rotation ticks, each row followed by its count of ticks
The counts run from 0 to 468.
[1,-2,-16,-21,5,-5,-12,12,4,4,-4,16,4,9,-1,-2,-18,1,6,-6,9,19,0,-15,14,-4,14,-5,16,4,10,-6,-17,-4,4,16,-8,-15,2,-19,-3] | 256
[23,-4,-19,-17,7,-21,-1,6,0,10,-13,3,-5,5,-3,-3,-12,-5,3,1,-3,21,1,7,20,-10,13,-3,3,-9,7,3,-14,-11,15,9,-5,-5,-6,12,-12] | 386
[-11,-19,-8,0,-2,-4,-13,9,-3,-11,-11,5,-3,8,-11,24,-9,-11,-6,10,-3,-9,-3,5,-11,-2,-10,8,20,0,6,4,-8,-12,5,19,4,-10,-16,-19,-13] | 205
[-15,-19,-7,-18,-4,-2,-1,12,-1,9,-6,21,1,9,7,8,-9,11,10,1,-1,3,-2,-6,18,-11,6,1,4,-7,6,-16,-15,-6,24,6,-10,19,-2,-4,-13] | 136
[-4,-12,-11,-21,-7,-6,-2,10,-5,11,7,20,8,0,3,9,-22,18,8,0,-3,2,-7,-6,9,-15,3,8,10,-5,3,-20,-18,-7,8,-2,-15,4,6,-4,-13] | 144
[-13,-6,-8,-9,11,-10,-8,1,-3,1,-11,11,-15,-2,-2,14,-8,-8,1,18,-14,3,1,9,6,-22,-1,-5,7,-18,4,-6,-8,-6,16,14,-22,-6,-12,-2,-17] | 108
[-11,-10,-4,-20,-1,-6,-11,9,-2,6,2,19,1,-3,2,15,-11,10,8,7,-12,5,-3,-1,11,-20,3,-1,5,-14,0,-19,-15,1,15,4,-25,-2,6,-7,-13] | 128
[14,-11,-15,8,5,-3,-20,4,-8,1,-13,0,4,12,-8,-3,-6,-10,-10,4,4,4,-1,3,8,-3,-7,28,13,1,8,20,-13,-24,-3,6,-3,-8,-7,-9,-10] | 304
[-15,-20,-5,-2,-1,4,-6,-2,-5,13,-28,21,-3,4,-4,-5,-5,-2,-3,9,-6,-10,-8,-1,-3,-19,-4,7,4,-5,0,1,6,-11,13,1,-15,12,-13,1,-28] | 448
[-15,-14,-6,-12,0,0,-15,3,-1,1,-12,18,-5,3,3,9,4,2,11,7,-20,3,0,2,11,-20,-3,-7,-2,-15,-1,-15,-6,0,28,11,-19,7,-9,-4,-11] | 117
[4,-20,-1,-6,-6,8,-31,5,-4,5,-27,7,6,8,-17,-3,13,-11,-6,2,-7,-2,-2,-4,-3,-6,-2,12,4,-1,-5,14,9,3,14,5,-10,-9,-3,-14,-14] | 330
[13,-12,-16,8,4,-2,-20,4,-8,1,-15,0,4,14,-9,-4,-4,-11,-9,2,5,3,-1,2,11,-2,-7,28,13,2,9,20,-13,-24,0,7,0,-5,-8,-9,-10] | 303
[-9,-6,-8,-13,3,-6,-16,1,-3,1,-5,13,-8,-5,-2,13,-4,0,6,13,-23,3,0,6,4,-25,-4,-5,2,-19,-2,-13,-7,0,16,10,-27,-9,-6,-4,-13] | 112
[-14,-7,-9,-8,12,-9,-7,1,-2,1,-13,11,-16,-1,-1,13,-7,-9,1,18,-14,2,1,9,7,-21,0,-5,7,-17,5,-4,-7,-7,17,16,-21,-4,-14,-2,-18] | 107
[-10,-13,-7,-13,-5,-2,-12,1,1,7,-19,21,6,-9,-6,0,-11,3,-2,5,-15,-8,-11,-3,-11,-21,-6,0,8,-4,-9,-10,9,-2,10,-5,-23,-5,-5,3,-25] | 458
[6,-9,-12,-10,5,-1,-36,9,4,0,-7,7,6,-5,-10,0,8,-3,-4,0,-7,1,5,-7,22,-10,2,10,-4,-11,-1,7,-1,-2,33,1,-18,1,0,-2,-8] | 1
[0,-22,0,-7,-2,6,-27,7,-4,7,-31,7,3,9,-17,-3,12,-14,-7,5,-2,-2,-1,-5,0,-4,2,10,5,0,-2,16,10,2,16,8,-8,-6,-5,-14,-16] | 332
[3,-14,0,-17,4,-2,-21,10,-3,12,-19,5,0,-1,-22,5,-3,-12,-12,11,3,-2,-3,-5,-1,-7,10,7,10,-3,-2,14,7,5,8,6,-16,-20,2,-14,-20] | 339
[-15,-19,-7,-19,-2,-3,1,12,-1,10,-6,20,0,8,8,8,-12,10,9,2,2,3,-2,-5,18,-12,8,2,7,-6,6,-15,-16,-7,22,5,-10,17,-3,-4,-14] | 137
[17,-3,-22,-28,7,-15,-4,6,-1,15,-13,2,-7,-3,-12,-4,-15,-8,0,3,7,10,0,-6,15,-9,17,-7,7,-4,6,4,0,-2,19,9,-9,-8,-7,8,-13] | 370
[-7,-15,-10,-6,-7,0,-23,7,-7,-11,0,6,0,0,-16,24,-8,-4,-2,8,-12,-11,-4,0,-15,-7,-14,8,16,-3,1,-3,-5,-4,4,16,-5,-19,-10,-21,-8] | 210
[8,-14,-1,-5,-3,4,-32,4,-8,5,-21,5,7,4,-18,0,6,-9,-9,6,-9,0,-3,-1,-5,-10,-5,17,8,-2,-6,13,4,0,2,2,-16,-21,3,-15,-15] | 326
[16,-8,-14,7,4,-3,-23,3,-11,2,-10,0,5,9,-12,-1,-6,-9,-11,5,0,4,-2,3,5,-6,-9,29,14,0,5,18,-11,-21,-6,4,-8,-15,-3,-11,-11] | 306
[23,-9,-6,-2,0,-19,-6,7,-7,7,-5,8,-2,5,-5,6,-8,5,-1,5,-12,14,0,19,15,-13,6,13,-2,-19,3,5,-26,-16,6,5,-8,-7,3,5,-18] | 405
[13,-9,-21,-27,4,-9,-6,6,1,14,-18,4,-6,1,-12,-6,-8,-9,2,-1,7,7,0,-9,15,-6,16,-7,3,-2,6,5,4,0,26,11,-5,1,-11,7,-12] | 367
[3,-4,-15,-4,3,-12,-11,-4,-7,0,-7,9,-15,-9,-13,12,-12,-6,-2,15,-19,-6,-3,12,-6,-22,-6,-1,3,-18,1,0,-3,-7,11,13,-16,-12,-16,5,-20] | 94
[7,-13,-2,-2,4,0,-26,5,-8,6,-20,1,4,6,-16,2,1,-13,-13,11,-4,1,-3,2,-3,-9,-3,19,12,-1,-2,18,0,-6,-3,4,-15,-21,1,-16,-17] | 323
[18,-21,-8,-22,-10,-2,-8,4,-10,22,-23,4,11,13,-1,-10,3,3,7,-2,-5,13,-4,-3,14,-11,2,14,2,0,-4,-1,-2,-6,15,-9,-9,9,3,8,-13] | 35
[-13,-13,-6,-12,-1,-1,-16,2,-1,0,-10,17,-5,1,2,10,4,2,11,7,-21,3,0,2,9,-22,-4,-7,-2,-16,-2,-15,-6,1,26,11,-21,4,-8,-3,-11] | 116
[-17,-20,-7,-13,-2,-4,-5,5,8,5,-29,20,5,-1,-2,1,-9,-3,-1,3,-7,-5,-8,-3,-3,-13,-1,-6,10,0,-3,-7,10,-5,22,1,-11,8,-15,5,-26] | 464
[-9,-16,-8,-3,-2,-4,-15,9,-4,-11,-5,4,-3,4,-13,25,-11,-9,-6,11,-6,-10,-3,3,-13,-4,-11,8,21,-1,5,2,-8,-10,2,18,0,-17,-13,-21,-13] | 207
[25,-17,-5,-20,-12,-11,-3,5,-10,21,-18,7,12,5,-8,-4,-10,6,1,-1,-8,13,-10,6,0,-12,6,13,5,-3,-5,0,-5,-6,-2,-8,-8,-9,8,8,-21] | 46
[17,-11,-12,5,-5,5,-34,0,-11,1,-15,3,10,8,-13,-6,6,-6,-5,0,-11,1,-3,1,-1,-9,-14,27,6,-1,-2,14,-3,-13,0,1,-10,-13,-3,-11,-8] | 311
